Some points:
 21 -27 -18  26  28 -34  21 -15   1 -68  -4  -3 -67 -66  -5  -7  27  -5 -31   3   0   4  22 -30  23 -23  15 -34  38 -41  10 -26 -40  23  45  29  10  -7  17 -41   0
-11 -36   5 -29  59   7  91 -37  15  22  -5 -30 -50  -2 -30  86  29 -42  23 -17  16  10 -10  17 -41 -13  10  11 -14  44   5 -20  19 -41   4  -9 -12   7 -17  10 -11
  2  -7  -4  38 -11  -2  -3  17 -31  12  20 -30  58  76 -30 -29   0  29 -13 -15 -11  22 -18 -25 -27 -19   6  31  41  32 -18  -4  21  19 -11  34 -40 108  22  -4 -10
 33  21 -10  -2  24 -27 -34 -27 -36 -44 -10  11   7  -4   1  16  37 -15 -12  15  46  10 -57  33   5   6 -10  20  14 -41  19  16  90   3   5 -40 -12  62 -16  14  25
  9 -34 -16  -8 -32  34  -5  22  32   3 -11 -27  19 -38 -20  20  23  16  10  -7  36 -50  28   1 -22  25 -18 -29  17 -27   3  88  69   9  22 -49  17  23  35  25 -26
-83  35 -49  18 -30 -14  31 -37  77  12   1   0 -23   9  50 -42  12  38  -5 -11  -7 -12  -1  18  -3 -16   9 -27  12  12 -22 -13  10   5  58 -10  -4  26  -8  11 105
-17  -8   2 -34 -20   0 -10  47  14 -41  26  10  25  -3 -21  53  42 -16  35 -35  12  -8 -31   8  40 -61 -10  -1   7  46  85   2 -13 -19 -19   9  75   7  33 -26   9
 -13   19  -60    8   38   17  -31  -28  -57   36  -10   18   87   20  -13   23    3  -20  -13   -4  -51 -100   20   11   12   12   40  -31    6   18  -13  -37   10   -2    2  -12  -29  -11    3  -46   13
-26   0 -27 -27  62  26  -5  69  18 -28 -10  23 -35  16  22   9  24   1 -50  94 -42 -26 -20  -4  12  27 -28 -18 -65  50  31  25 -20  14   2  33 -59   8   3  33  11
 14  -5 -67  29  33  21  32   5 -25  -5  -5  14  17 -17  18 -47   1   6  14  19 -29 -21 -19 -29 -37 -33  15 113  10 -12  17  26   0 -26   3 -39  74 -12  10   5  -1
  18    6  -32    3   24   -3  -30   14   39   34   10  -25    2    9  -22   10   31   37   -8   -9  -15    8  -23   21    4   32   46  -11    2   -1  -22    2  -49   43    6   27   98   11 -115   12    3
 13 -24 -10  18  17 -17   5  14  29   5  -5  59   4 -34 -12 -26 -47  -9  -5 -27  -7  16 -46  61 -25  60  12  10  20  42 -29 -12 -12  19   5   0  26  12  32 -31 -17
 10  65  48  11  82 -48  16   1  -4  53 -10 -24 -25  65  27 -11 -15   9  45  30  11 -38 -15  -6  -1  -4 -16 -26  20   7 -23  77   7 -19 -11   3  14   7  30 -84  -4
-26  -3  -8  -3 -43  63 -25 -17 -43  32  -4  16 -51 -20  -2  33 -18  26   1   5  40  39 -10 -45  -4   3  78 -15  37 -13  35  -1 -34  40 -22 -22 -27 -18  19 -18  -8
-16  10  28  25 -34  -5  65  16 -38  22  -8 -21  42  13  15  18 -30 -19   1  40  41  -1 -23 -22 -21  32 -46 -30  17 -35  17 -29 -98  24  49 -26  10  -3 -12  15   8
 57 -29 -42 -23 -21 -30  -3  24  24  -6 -24 -29  54  25  41   4 -26 -18  58  -5  -5  12  30  -1  43  17  65  17  36  16  40  43  22  -5  23  21 -57   0  -2  23  12
-10 -83  32 -45 -23  -1 -45 -16  -4  27 -43  30 -15  17 -26 -50   7  -1   9   6  27 -49   3 -53  22  26 -24  38 -40   8 -23 -30  -2 -13  -4  19   5  20 -22 -66  57
-23 -11  23  -9  -4   8  31 -24 -12  52  24 -27 -17 -11 -10 -64 -44  -4  12  71 -27  -3 -32  38  30   5 -11 -17  -8 -60  50 -37  49   0 -13  52 -13 -13 -21  13 -10
 29 -18   0  14 -48 -25  53  21  -4 -15  32  -1  18 -55  27  -2  -8  27 -22   9  -9 -17 -22  -8  31 -19  48 -34 -45 -11 -54 -14 -36 -40 -31 -31 -34  27 -15  -2 -17
 -46  -23    8  -47   25 -118   -7   10  -52   57   13   22   -6   -3  -11    3   -5    7   -7  -37  -25   13   26  -23   19   13  -39   43   31  -22    1    0   -9   33    2  -58   -6  -24  -16   35   -6
 27   2  66  18 -33  26  -7  23 -42  32   9 115 -43  20  -9 -11 -55  -6 -48  -8  34 -11  54  21  40 -25  53  -1   8  -2   1 -14   0 -11  14  -3  14  29 -11  58   1
  9   6 -78  12 -30 -16 -24  36  -6  11   4 -20 -52  25   0  34 -63 -43  22  40  74   1 -17 -22  14 -24 -63  -5  29   6 -76 -33  25  -1 -14  11  24 -28   7  25 -18
  6  22   6  50  15 -39   0  17  13  28   8   8  19 -76 -22  20 -47  -7   3 -25  26  34  36 -57 -83  -1  35   5 -41  33  29   7  33  15 -50   6 -10 -30 -25  -8  45
-43  46  32 -35 -29  40 -25  25 -30 -69 -36 -26 -29 -15 -12  16 -51  -9   5 -49 -69  -2 -23   2 -31  -7  10  35 -20 -14 -19  57  28 -29  24  21 -25  23 -15 -10   5
 -3  61  31 -62  33  36  53  16   4 -16 -32 -11  66 -39 -28 -25  75 -14 -53  -7  33  67  17 -26  39 -18  19  -2  22  -1 -20   7  24 -35  -6  35   0 -56  45  26 -28
  8  66  15   9 -72 -67   7 -23  20  13 -38  -9 -14  -3  11  36  18  -8 -47  36 -24  41  47  15 -28  16 -10  48 -26  15  28 -24  23 -15 -24 -16  53  -4   3 -38 -46
-18 -23 -21  -3  12  26   4  -1 -12 -49 111   4  11  46  13 -24   0  27   1   4  30  14  38  44   0  86   8  18  15 -10 -24   7   6 -20 -16 -16   6 -37 -44 -56  29
 34  24  29 -78 -14   1 -33 -38  36  -3  32  22  23   0 -24 -27  -5   2 -30  29 -52 -12 -33  -8 -63 -47 -32 -35  42  26  11  26  -6 -18  13   7 -32 -47 -13 -23   5
 -1 -14  18  -1 -36 -17  -1  -3 -14 -49 -16  25   3  53   6 -50  14  -6  51  12  -5 -11 -23  23 -16   1  73 -14 -67 -14 -63  -9  29 107  -2   1  20 -37  22   4  -5
-27   9  43  19 -19  18 -44 -34  13  -3  51 -22 -10 -52  11 -25  45 -59  16   9  -3 -32  21   4  16  16   5  42   0  68 -19  -1 -28  35  19   0  -8   3 -16  27 -14
  3   2   8  12   4  44  22  11   6 -45 -83 -20   0   4  -9 -11   1 -37  18  12  -2   3  64  27  -3 -35 -28 -20  75 -15   4  -5 -10  -8 -97 -29 -19  12 -26   3 -12
  54   29   -4  -18  -46    9   17   30  -37   23   -9  -45  -41    8   19   -4    2   -3  -45 -115   28  -37   -1    8  -23  -21  -38    2  -41    1   44  -16   -9    8  -16   21  -42  -20   -1  -10  -18
 10  16 -48   5  16   1 -36  67  10  34  -9 -47 -21  14 -64 -26   3 -11  63  13  14  40  39  39 -30 -35   2 -16 -18 -50   1 -36 -19 -42  23 -66 -26  19  33  -7 -32
 35  -5 -13  64 -16  48  27  -1  -9  62   9  35 -12  -1  -4  28  64  -3  31 -17 -70  24 -29   0  61  17 -81 -36  -5 -17 -32  39  -1   9   2  26 -26 -39   1   3  32
-41 -20 -32  52 -16 -35 -10 -92   9 -15   7  10  26  13 -18  -3 -11 -17  -9   1  23  33   5  58  -8 -19 -22  -6 -73   5  -1 100 -70 -15  13  50 -10   4  -9   5 -26
 52   7  -6 -60  17  41   3 -39 -18 -30   4 -10  -2  -1 -14 -11 -58 -24  24 -37 -18  49  50 -69  33  25 -23 -44 -19  -5   5 -32  -3   7 -24 -30  66  71  30  39   4
  3 -13  36  10  38   3 -29 -33 -33 -27 -10 -17  -4 -20  20  11  -8 126  28  21  10   0   6  28  38   0 -47   5 -23  83   2 -35  13  -6  52  13   5 -36  -3  20  -6
 -8  -1  23  44   7  38  19 -17 108 -32   9  -4   1  28 -18  14 -15  14 -60 -20  -1   7 -44 -49  61 -13  -6   1 -16 -19  25 -22   2   5   1 -37 -47 -52  -2  -1 -42
  4   7   9 -46  19   5   9  -5  50 -13  15  38  42 -28  28  57   0  30  27  -1   4 -12  24  24 -42   0 -10  70  12 -62 -10 -23 -11  29   8  38  -4  33  13 -27  -7
-14   8  21  40 -21 -36 -26   4   7 -44  -2  -6 -40  26  -9  14  24   8  14  -7 -15 -32 -28 -24 -13  34  28 -30  19 -39   4 -27 -21 -79 -31  38   6 -30  50  96   5
-25 -77  61   5  44  23 -72   2 -16  32  -2  -4  31  -1 122  -9  21  -8 -49 -16 -18  27  -6  -1 -22 -19 -14 -26 -11  -1   0 -22  10  -2  -6  -2  17  -6   3  -3  -3
Along one direction, these points spread out more than along any other. Take the direction at right angles to it along which they spread out most. Then take the direction at right angles to both along which they spread out most. Go by this last direction. Where along it does each point below lie, from 0 to 99? 50 is the average, and the first point above lies past it. One standard deviation of the points above along it is 16.
-14   8  21  40 -21 -36 -26   4   7 -44  -2  -6 -40  26  -9  14  24   8  14  -7 -15 -32 -28 -24 -13  34  28 -30  19 -39   4 -27 -21 -79 -31  38   6 -30  50  96   5 68
-26   0 -27 -27  62  26  -5  69  18 -28 -10  23 -35  16  22   9  24   1 -50  94 -42 -26 -20  -4  12  27 -28 -18 -65  50  31  25 -20  14   2  33 -59   8   3  33  11 40
  3   2   8  12   4  44  22  11   6 -45 -83 -20   0   4  -9 -11   1 -37  18  12  -2   3  64  27  -3 -35 -28 -20  75 -15   4  -5 -10  -8 -97 -29 -19  12 -26   3 -12 45
-18 -23 -21  -3  12  26   4  -1 -12 -49 111   4  11  46  13 -24   0  27   1   4  30  14  38  44   0  86   8  18  15 -10 -24   7   6 -20 -16 -16   6 -37 -44 -56  29 48
  54   29   -4  -18  -46    9   17   30  -37   23   -9  -45  -41    8   19   -4    2   -3  -45 -115   28  -37   -1    8  -23  -21  -38    2  -41    1   44  -16   -9    8  -16   21  -42  -20   -1  -10  -18 58
-83  35 -49  18 -30 -14  31 -37  77  12   1   0 -23   9  50 -42  12  38  -5 -11  -7 -12  -1  18  -3 -16   9 -27  12  12 -22 -13  10   5  58 -10  -4  26  -8  11 105 50
-16  10  28  25 -34  -5  65  16 -38  22  -8 -21  42  13  15  18 -30 -19   1  40  41  -1 -23 -22 -21  32 -46 -30  17 -35  17 -29 -98  24  49 -26  10  -3 -12  15   8 76
 -46  -23    8  -47   25 -118   -7   10  -52   57   13   22   -6   -3  -11    3   -5    7   -7  -37  -25   13   26  -23   19   13  -39   43   31  -22    1    0   -9   33    2  -58   -6  -24  -16   35   -6 59
 10  16 -48   5  16   1 -36  67  10  34  -9 -47 -21  14 -64 -26   3 -11  63  13  14  40  39  39 -30 -35   2 -16 -18 -50   1 -36 -19 -42  23 -66 -26  19  33  -7 -32 46
  3 -13  36  10  38   3 -29 -33 -33 -27 -10 -17  -4 -20  20  11  -8 126  28  21  10   0   6  28  38   0 -47   5 -23  83   2 -35  13  -6  52  13   5 -36  -3  20  -6 50
